One turn moves each row of this set onto another row. After a few examples, where does it send each row asked below?
q_470: [  6  -4  18   3  14   4 -11  26  -2   6   4   3  -7]
q_543: [ 13 -11  -2   1   0  14  20  12   5  -4  10 -22   2]
q_957: [ -3 -16   0   3  -6  16  21   3   1   1   3 -19   7]
q_876: [  4  17  -1  -1  -7  13  17   9 -18  19   2  -3  -5]
q_456: [  7  10  -3   4  -1 -11  17 -17   1  27   6  -5   0]
q_778: [ -2 -12  22 -11   1  15   3  16 -10  14  10 -16   7]
q_628: [ -4  27  11 -14   2   3 -12   1   1  -2  12  -2  13]
q_104: [  7   3   0 -21   2  -8   1 -15  -7  10  -4  -8  18]
q_723: [ -2 -14  22   4  15  -2 -12  17   3   2  11  -9  -1]
q_68: [ -2  25   3 -14   5  -1  -9   4  -3   5  10   6  20]
q_582: [ 22 -13  -9  -6   6  -5  -1   7   3 -10  -2   0   5]
q_977: [ 5 -8 -5 18  8  6  7 12 10 -7 -2  0 -8]
q_251: [ 13 -10  17   9   7 -20   4  17 -11  13  11  -4  -2]
q_861: [  3   2   2 -22   3  -9  -2 -13  -5   9  -4 -10  21]
q_943: [ -5  -4  -9   3  10   5  16  10   3   2  -9   6 -12]
q_662: [ 13  -6  -9  -3  21  -6  15 -13   8  13  19  -7   4]
q_130: [ -5  15   2   7 -20  10   1   2  -6   3  -1   4   7]
q_658: [ -7  -2  19  -6 -18  10  -1  16  -9  15   2  -7   4]
q_162: [ -7 -15  19  -1  13  -3  -7   0   6   6  23 -16  11]
q_325: [ 13   8   0   4   3 -18  20 -12  -4  18   1  -6   1]
q_682: [ 4 30  3  5  3 -1 11 -2  8 10 17  9 -1]
q_771: [ 26   0  -7   4   9   3  11  17   6  -3  18 -16   3]
q_277: [ 12  -2  12  14   1  -8 -10  18   4  -3  20 -13  13]
q_61: [ 12   6  -1   2   6 -18  22 -12  -3  19   0 -10   1]
q_461: [  7  12   9   3   0  -3 -14   9   0   5  29 -11  20]
q_72: [  6   7   5   0   3   5  -4  27  -9  11  -3   3 -13]
q_7: [-17 -13   5  -4 -10   9  17  -2   3   5  -4  -3   4]
q_883: [-12  -2   6  -1  -1   0  -4  -7  -3   6  -9  17   6]
q_848: [23 16 -5  6 13 -5  7 12  2  9 27 -6  2]
q_134: [ 1 32 11 10  4 -7 10 -1  1  8 16  1 -5]
q_212: [  2 -17  16 -13  13  13   8   9   0  10  14 -22  -2]
q_334: [ 5 31  8 11  5 -6 12  1  4  8 17 -3 -8]
q_218: [ -3  -9   5  -7   7  -6  -5 -15   6  10  21 -13  22]
q_125: [ -5  26  10 -16   4   4 -10  -3  -2   0  11  -2  12]
q_280: [-12   2  21   4   3   6  10   6  -7  11  28 -19  -5]
q_922: [  9  -8   4  18   3  -2   0  20   9 -12   7  -9   3]
q_520: [  1   4  -3 -13   2 -10  -3 -12 -10  21  -1  -8  20]
q_584: [  7 -13   0 -11  22   8  15  -3   8   6  20 -20   1]
q_155: [ -3   1   5 -10  13   2  12   0 -14  22  -6  10  -6]
q_492: [ -5  -1  -5 -10   2  21   5  -4   7 -13  16 -15   2]

q_461 goes to q_848
q_778 goes to q_470
Now these:
q_682 goes to q_456
q_325 goes to q_104
q_155 goes to q_883
q_251 goes to q_582
q_584 goes to q_162
q_723 goes to q_922
q_61 goes to q_861
q_658 goes to q_72

